Points on a branching shape with no loops:
lebul: -18,1,-15,25,-51,5,30,45,4,15,-38,10,2,37,-59,-3,-45,16,29,9,-7,-39,-36,4,4,-39,-10,63,27,52,29,-3,2,18
vobo: -37,52,39,36,-12,18,-27,22,12,-2,-14,-11,5,-8,-41,-19,-6,20,14,-36,-20,-15,59,-22,-4,42,6,-51,-42,37,56,-18,-12,-30
pez: 20,2,17,0,25,30,-14,15,-5,-43,-9,0,5,6,11,-6,14,21,-4,1,-13,2,17,26,-7,29,34,4,9,22,-16,43,-51,24
Nevin: -19,-40,-62,-39,51,-6,2,1,2,23,3,-5,-27,-2,30,-10,-12,4,35,-15,5,-7,14,19,-11,-7,2,13,21,35,-66,-39,2,34
Terar: 20,-22,-55,-41,-51,-34,26,-9,-7,27,-2,13,7,-6,38,2,-80,-22,8,25,26,19,-16,34,1,-78,-31,2,21,-65,-59,57,43,-1
pem: -35,48,26,35,0,13,-19,23,-3,-5,-6,-17,-1,-5,-38,-14,1,29,8,-43,-16,-6,57,-17,-3,43,14,-41,-42,29,30,-19,-6,-22
pepub: 18,-23,-68,-43,-48,-30,35,-7,-20,33,2,12,2,-7,43,2,-86,-19,6,21,30,17,-11,41,0,-83,-42,-7,16,-68,-65,73,43,4
Naram: 17,-28,-49,-19,-33,-16,36,8,-33,21,11,7,11,-6,38,17,-55,-32,-11,27,21,20,-15,25,-12,-57,-39,3,15,-61,-37,37,24,4
zas: 22,-47,-5,7,69,-11,7,-22,-7,-28,7,21,-4,15,-21,-19,66,30,-3,2,-38,8,-27,2,33,6,21,-22,-34,4,-34,64,-15,12
tagu: -35,53,37,29,-14,19,-33,15,11,2,-15,-11,-1,-11,-39,-18,-5,18,15,-36,-12,-17,57,-25,2,43,3,-48,-39,34,50,-23,-6,-25
Nal: 18,31,46,-14,3,72,50,14,26,20,48,29,-6,-45,-23,-79,3,45,2,-34,-11,20,-5,-29,23,5,62,-67,-7,-11,-30,11,47,-25
zuge: 18,-24,-67,-40,-45,-27,37,-4,-24,33,3,12,3,-7,42,4,-83,-20,3,21,29,17,-11,40,-2,-80,-42,-7,16,-68,-62,70,41,5
Dit: 15,36,6,-42,-24,16,-41,-67,24,18,-24,-25,-30,-20,7,19,28,-7,1,-40,42,-37,7,-9,20,-19,-87,-4,20,2,18,-41,8,20
voz: -28,25,-19,-16,11,9,21,18,-18,5,13,-11,-7,-1,10,8,51,29,-22,-1,15,34,21,15,-21,4,78,6,20,-13,-53,15,3,9
notu: 33,5,-8,40,15,39,5,32,-24,-23,27,-6,41,16,50,71,-65,-31,-43,72,24,-47,32,-47,-16,-16,12,5,16,17,42,-39,-1,26
zerig: 32,-67,23,-22,37,-16,-20,-27,-24,-28,-19,38,-22,9,-22,-28,74,14,16,-20,-29,4,-19,32,22,65,37,-5,-9,23,-32,66,-72,-3
Ruki: 17,-29,-47,-17,-32,-16,36,9,-33,20,11,7,12,-5,38,19,-53,-33,-12,27,21,21,-16,24,-13,-55,-38,3,14,-60,-34,34,23,3
vagob: 29,-56,21,-20,34,-8,-20,-22,-21,-31,-21,32,-19,9,-19,-24,65,15,15,-19,-27,4,-15,32,17,60,36,-2,-5,23,-28,64,-69,3
Lusur: 3,42,25,-26,-30,18,-46,-39,17,20,-25,-23,-22,-22,-18,7,15,12,1,-38,29,-28,29,-11,22,11,-56,-7,0,21,27,-45,2,0
nafaf: -48,19,15,14,11,35,12,-24,20,-11,1,-31,15,-1,-35,-4,-5,-14,2,-5,48,5,-18,-50,7,-12,-11,28,0,0,37,-28,26,-12
Toze: -30,33,-13,12,19,2,3,22,-20,-6,8,-20,-14,3,-10,5,30,30,-13,-25,0,26,40,0,-10,30,42,-11,-18,5,-28,-8,8,-1
ful: 15,-34,-28,11,-18,-11,35,22,-38,8,21,0,23,-4,36,26,-29,-51,-29,33,9,22,-18,11,-23,-27,-38,12,4,-44,-1,-1,2,0
zavod: -24,51,34,13,-20,17,-39,1,10,10,-18,-14,-11,-14,-31,-11,-1,19,11,-29,1,-16,49,-22,13,39,-10,-32,-28,29,40,-31,1,-20
lamu: -34,21,-27,-6,16,-1,8,21,-18,5,7,-16,-10,5,14,19,52,24,-23,-2,14,31,24,16,-22,10,73,8,12,-6,-52,12,3,10
Simal: 26,-12,0,-34,-58,-49,-7,-15,36,6,-7,11,5,0,17,6,-57,-26,15,39,11,25,-44,3,-3,-52,9,39,36,-58,-24,0,42,-16
fizaf: -8,-35,0,55,5,-8,33,25,-30,-14,40,-9,45,-7,40,27,-5,-75,-41,41,-7,16,-17,-1,-32,14,-31,12,-18,-1,44,-46,-29,-8
muf: -1,-17,-20,42,91,9,31,-16,34,20,11,-2,31,5,-32,-2,50,35,-5,17,-31,-17,-36,-24,17,-55,11,-12,-39,-20,-45,39,60,21
Noko: 17,-32,-38,-3,-25,-12,35,16,-37,14,16,4,17,-4,36,23,-40,-41,-22,31,15,21,-17,18,-19,-41,-38,9,10,-53,-18,16,12,2
Gapag: -26,37,30,35,-15,-4,-14,26,6,-2,-1,-22,5,-1,-13,-4,-8,16,2,2,-24,-1,38,-14,-8,31,-14,-26,-29,32,57,-20,-14,-31
pudad: -21,50,34,8,-22,17,-41,-2,10,11,-19,-16,-14,-15,-29,-9,0,19,9,-29,4,-16,47,-22,15,38,-14,-28,-26,29,38,-34,2,-19
Bago: -32,27,-22,2,19,0,6,21,-19,-1,8,-17,-14,4,2,12,42,26,-19,-14,7,30,32,8,-16,21,58,-1,-3,-1,-42,2,7,6
led: 3,-36,-9,41,-2,-10,34,27,-32,-5,33,-7,37,-5,38,26,-14,-68,-38,39,-3,19,-17,3,-30,1,-36,14,-13,-17,31,-33,-19,-6
mafe: 33,-70,24,-23,37,-17,-21,-29,-24,-27,-18,40,-23,10,-23,-28,76,13,17,-21,-29,5,-20,32,23,68,38,-5,-10,23,-33,67,-73,-5
mim: -19,1,-15,25,-51,5,30,44,4,15,-38,10,1,37,-58,-3,-45,16,28,9,-7,-38,-37,5,4,-39,-9,62,27,52,30,-3,3,18
Sinim: -17,-41,-63,-41,54,-6,2,1,3,23,3,-3,-28,-3,31,-12,-17,3,40,-16,6,-9,12,19,-10,-8,-4,12,20,39,-67,-42,1,37
duro: -41,53,39,36,-9,23,-27,18,12,-3,-14,-10,7,-8,-45,-22,-7,19,14,-40,-14,-18,56,-25,-4,40,7,-47,-41,34,56,-18,-8,-28
Fot: -37,50,30,36,-4,17,-22,24,2,-4,-8,-15,1,-5,-41,-16,-2,27,11,-43,-17,-10,58,-19,-3,43,13,-45,-43,32,39,-19,-7,-24
Fivu: 28,-54,20,-20,33,-6,-19,-20,-20,-32,-21,31,-18,9,-18,-24,64,15,15,-19,-27,3,-15,32,16,59,35,-2,-4,23,-28,64,-69,3
ges: 12,-35,-14,21,83,-6,18,-17,7,-17,14,12,9,15,-24,-13,63,35,-7,9,-37,1,-31,-10,30,-20,16,-23,-41,-6,-37,57,14,19
zitev: 25,-45,19,-18,32,-1,-18,-16,-19,-35,-21,26,-15,9,-15,-21,57,17,14,-17,-24,3,-10,32,13,55,34,0,-3,23,-25,62,-66,7
kabo: -34,46,18,33,5,10,-14,24,-9,-6,-1,-19,-5,-2,-34,-9,5,31,4,-42,-14,1,55,-14,-3,42,17,-34,-40,24,17,-18,-2,-19
nilet: 3,15,-14,-25,23,33,-16,-7,11,-13,8,22,-9,22,51,8,24,-8,4,-18,13,-44,-28,-12,23,-9,-38,-8,31,-9,32,-24,18,17
soti: -12,-28,-2,56,7,4,26,25,-29,-14,39,-6,45,-5,45,40,-10,-68,-41,41,-8,-2,-4,-5,-27,11,-26,9,-17,3,48,-43,-30,-7
bisib: 34,-72,24,-23,38,-18,-21,-29,-24,-26,-18,41,-24,10,-23,-29,77,13,16,-21,-29,6,-21,32,24,68,38,-6,-10,24,-34,68,-74,-6
rek: 18,-24,-66,-39,-45,-26,36,-4,-24,32,3,11,3,-6,43,5,-82,-21,2,21,29,17,-11,39,-3,-79,-42,-6,15,-68,-61,69,40,5
fod: -26,36,29,35,-15,-5,-13,26,6,-2,1,-22,5,0,-11,-3,-8,16,0,5,-23,-1,35,-14,-8,31,-16,-24,-27,32,58,-21,-14,-30
lasop: 18,15,19,12,-45,-27,22,3,30,-2,-22,15,-14,23,-30,11,-51,-2,2,31,-8,5,-50,-5,-2,-24,20,79,58,-11,52,-22,27,10
ruf: 38,1,32,-29,-47,-52,-17,-19,51,5,-2,4,-9,3,-4,4,-42,-16,14,50,-5,31,-64,-22,-12,-34,32,57,33,-49,1,-30,39,-14
Roz: 23,16,24,8,-42,-31,19,-3,34,-1,-19,14,-15,21,-28,11,-50,-5,1,35,-10,9,-52,-10,-2,-23,23,79,56,-17,51,-27,29,9
safav: 23,-17,-24,-37,-57,-44,5,-13,20,13,-7,13,9,-3,27,3,-67,-27,12,33,18,22,-32,17,0,-64,-8,24,32,-61,-41,23,42,-12
Zisit: -28,-18,-50,-21,32,-7,5,4,-3,17,7,-13,-16,4,25,8,22,15,-2,-8,9,15,25,15,-15,1,50,13,23,9,-59,-8,4,15
futel: 48,27,-10,19,8,51,-3,33,-16,-25,23,-3,47,17,49,60,-70,0,-46,52,45,-45,46,-37,-13,-31,22,-5,15,24,22,-25,-1,37
gegur: -36,51,39,36,-12,17,-26,22,12,-1,-14,-12,5,-8,-40,-18,-6,20,14,-34,-20,-14,58,-22,-4,42,5,-50,-42,37,56,-18,-12,-30
pivif: 20,-18,18,-9,27,17,-15,1,-12,-41,-17,11,-5,7,-2,-14,34,20,6,-9,-20,2,3,31,2,41,34,4,5,22,-20,53,-58,18
tes: -30,46,35,35,-14,7,-22,23,10,-1,-10,-16,3,-6,-29,-12,-6,21,8,-19,-22,-7,51,-18,-6,37,-4,-40,-37,36,56,-17,-13,-32
sinem: -19,-6,14,50,-6,-12,17,30,-18,-11,30,-17,31,2,24,16,-6,-39,-24,34,-13,6,-2,-9,-21,21,-26,5,-18,13,55,-43,-23,-13
gena: -27,26,-18,-15,11,11,22,18,-18,5,14,-11,-7,-2,10,7,51,30,-22,-2,15,34,20,14,-20,4,77,6,21,-13,-52,16,3,9
tudeb: 11,41,19,-37,-30,16,-45,-58,21,21,-26,-28,-26,-25,-10,13,22,3,0,-42,38,-33,21,-8,20,-5,-75,-4,9,14,22,-44,2,10
lopog: -5,-10,-21,48,86,19,36,-21,47,42,2,-10,40,-5,-34,4,35,30,-3,18,-30,-26,-37,-28,11,-69,10,1,-32,-28,-48,29,81,17
Zupip: -21,1,16,46,-9,-12,12,30,-14,-11,26,-19,26,3,19,13,-7,-29,-20,32,-15,4,3,-9,-18,23,-25,2,-18,17,56,-40,-21,-15
zekod: -44,39,27,26,1,31,-10,-8,14,-8,-5,-21,11,-2,-38,-13,-8,5,3,-21,21,-7,15,-33,2,9,-6,-3,-20,14,46,-22,10,-22
fefaz: -34,20,-27,-7,16,-1,9,21,-18,5,7,-16,-10,4,15,19,53,24,-24,-2,14,31,24,16,-24,9,74,8,13,-7,-52,13,3,10
levo: -9,-35,2,56,6,-8,33,25,-29,-14,41,-8,45,-7,39,28,-5,-75,-41,41,-7,16,-17,-1,-32,15,-31,12,-19,0,46,-47,-31,-9
Gol: 17,31,44,-14,3,70,50,15,24,19,48,28,-8,-42,-22,-76,4,43,-1,-33,-8,20,-5,-27,22,4,64,-64,-5,-12,-30,11,45,-22
Lolaz: -3,9,-17,-19,40,39,-9,16,5,-24,26,39,5,37,64,4,20,-8,5,-9,8,-46,-39,-11,17,-6,-17,-10,32,-13,35,-14,21,18
zaro: 33,-4,23,-30,-53,-51,-14,-18,47,4,-5,7,-4,2,4,5,-47,-20,14,45,1,29,-57,-13,-9,-40,25,52,35,-53,-6,-21,41,-17
dak: 17,40,11,-44,-31,13,-45,-75,26,23,-27,-32,-31,-26,-1,19,27,-6,1,-43,47,-35,13,-7,19,-20,-92,-3,16,5,16,-43,6,20
Nos: 32,-70,24,-22,37,-17,-21,-29,-24,-27,-19,40,-24,10,-23,-28,76,13,16,-21,-29,6,-20,32,23,68,38,-6,-10,23,-33,67,-73,-4
dede: -16,-42,-64,-42,55,-6,2,2,3,24,3,-3,-28,-3,31,-13,-19,3,42,-16,6,-10,12,19,-11,-9,-7,12,20,40,-67,-44,2,38
lapud: 12,14,13,16,-47,-22,26,10,25,-2,-23,15,-12,25,-32,12,-51,3,5,26,-5,0,-47,-1,-2,-26,16,80,59,-4,53,-17,24,11
Kav: 16,40,12,-44,-31,13,-45,-73,25,23,-26,-32,-30,-26,-2,18,27,-5,2,-43,46,-35,14,-7,19,-19,-90,-3,15,7,17,-43,5,19
veved: -23,-32,-57,-32,42,-5,3,0,1,20,5,-10,-22,1,28,-2,3,9,19,-12,6,3,21,17,-11,-3,24,15,23,22,-63,-26,3,25
zoruk: 24,-16,-13,-36,-58,-47,0,-14,27,9,-7,13,8,-2,23,5,-62,-27,14,35,15,23,-37,11,-1,-59,0,31,34,-59,-34,13,42,-14
Ves: -24,19,23,41,-14,-12,0,29,-4,-7,15,-23,15,4,7,6,-8,-4,-10,23,-20,2,17,-11,-13,26,-22,-8,-20,25,59,-31,-17,-23
vin: -39,53,37,36,-9,20,-26,23,9,-3,-13,-11,4,-7,-44,-20,-5,21,15,-43,-18,-16,61,-23,-4,44,11,-52,-44,36,52,-19,-10,-27
zil: 15,-38,-12,18,80,-7,15,-18,3,-20,12,15,6,15,-23,-15,64,34,-6,7,-38,3,-30,-7,31,-13,16,-24,-39,-3,-36,59,7,17
maka: -42,45,32,30,-3,28,-18,1,12,-5,-9,-16,9,-4,-41,-17,-8,12,5,-29,8,-12,32,-28,0,21,-2,-20,-28,21,49,-19,3,-25
sovok: 7,41,23,-31,-30,17,-45,-49,19,20,-25,-25,-24,-23,-14,10,18,8,1,-40,34,-30,25,-9,21,3,-66,-5,4,18,25,-45,2,5
Suf: 17,38,8,-44,-28,14,-44,-73,25,21,-25,-30,-31,-24,3,19,28,-7,2,-42,46,-36,11,-8,19,-20,-90,-3,18,4,16,-42,6,21
Reda: 10,-35,-19,26,-10,-11,35,25,-36,2,26,-4,30,-4,36,27,-22,-60,-34,36,4,21,-18,7,-27,-13,-38,14,-4,-32,15,-17,-8,-3
kega: 24,-40,19,-17,31,2,-18,-13,-18,-36,-21,23,-13,8,-13,-20,53,18,13,-16,-24,2,-9,32,11,52,34,1,-1,23,-24,61,-65,9
zelib: 4,-36,-11,38,-5,-10,34,26,-33,-4,32,-6,36,-5,37,26,-15,-67,-37,38,-2,20,-18,4,-29,-2,-37,14,-11,-20,28,-30,-17,-5
maf: 45,8,43,-27,-38,-52,-20,-23,53,8,1,1,-16,3,-14,0,-37,-12,13,55,-14,33,-71,-35,-15,-27,40,63,30,-40,10,-45,36,-10
Ramim: 27,-56,4,-4,59,-14,-2,-26,-15,-30,-1,28,-13,13,-21,-23,69,24,1,-6,-37,10,-24,12,34,27,26,-18,-28,10,-33,67,-35,5
zof: -3,8,-18,-19,41,39,-9,17,5,-24,27,39,5,37,64,4,20,-8,5,-8,8,-46,-39,-11,17,-6,-16,-10,32,-13,35,-14,21,19
noz: 23,-18,-28,-37,-57,-44,8,-13,17,14,-7,13,10,-3,28,4,-68,-26,12,32,19,22,-30,19,2,-65,-11,22,30,-61,-43,26,42,-11

How do the paths from each line's first point branch along the strands? (one pair of brackets a fork, the group with the point earlier in the line first; the first line done for you):
pepub | pudad, ruf, notu, lamu
(((pudad lamu) notu) ruf)
gena | nafaf, notu, ful, Sinim
((nafaf (notu ful)) Sinim)
rek | Zisit, zaro, futel, Dit
(((Zisit Dit) futel) zaro)
zuge | Lusur, notu, gena, Simal
(((Lusur gena) notu) Simal)
Ves | safav, fefaz, notu, pudad
((safav notu) (fefaz pudad))
zuge | notu, lamu, zaro, pudad
((notu (lamu pudad)) zaro)
rek | Bago, safav, zof, notu
(((Bago zof) notu) safav)
pepub | nilet, notu, Toze, noz
(((nilet Toze) notu) noz)
sovok | ruf, Suf, notu, Zisit
(((ruf notu) Zisit) Suf)
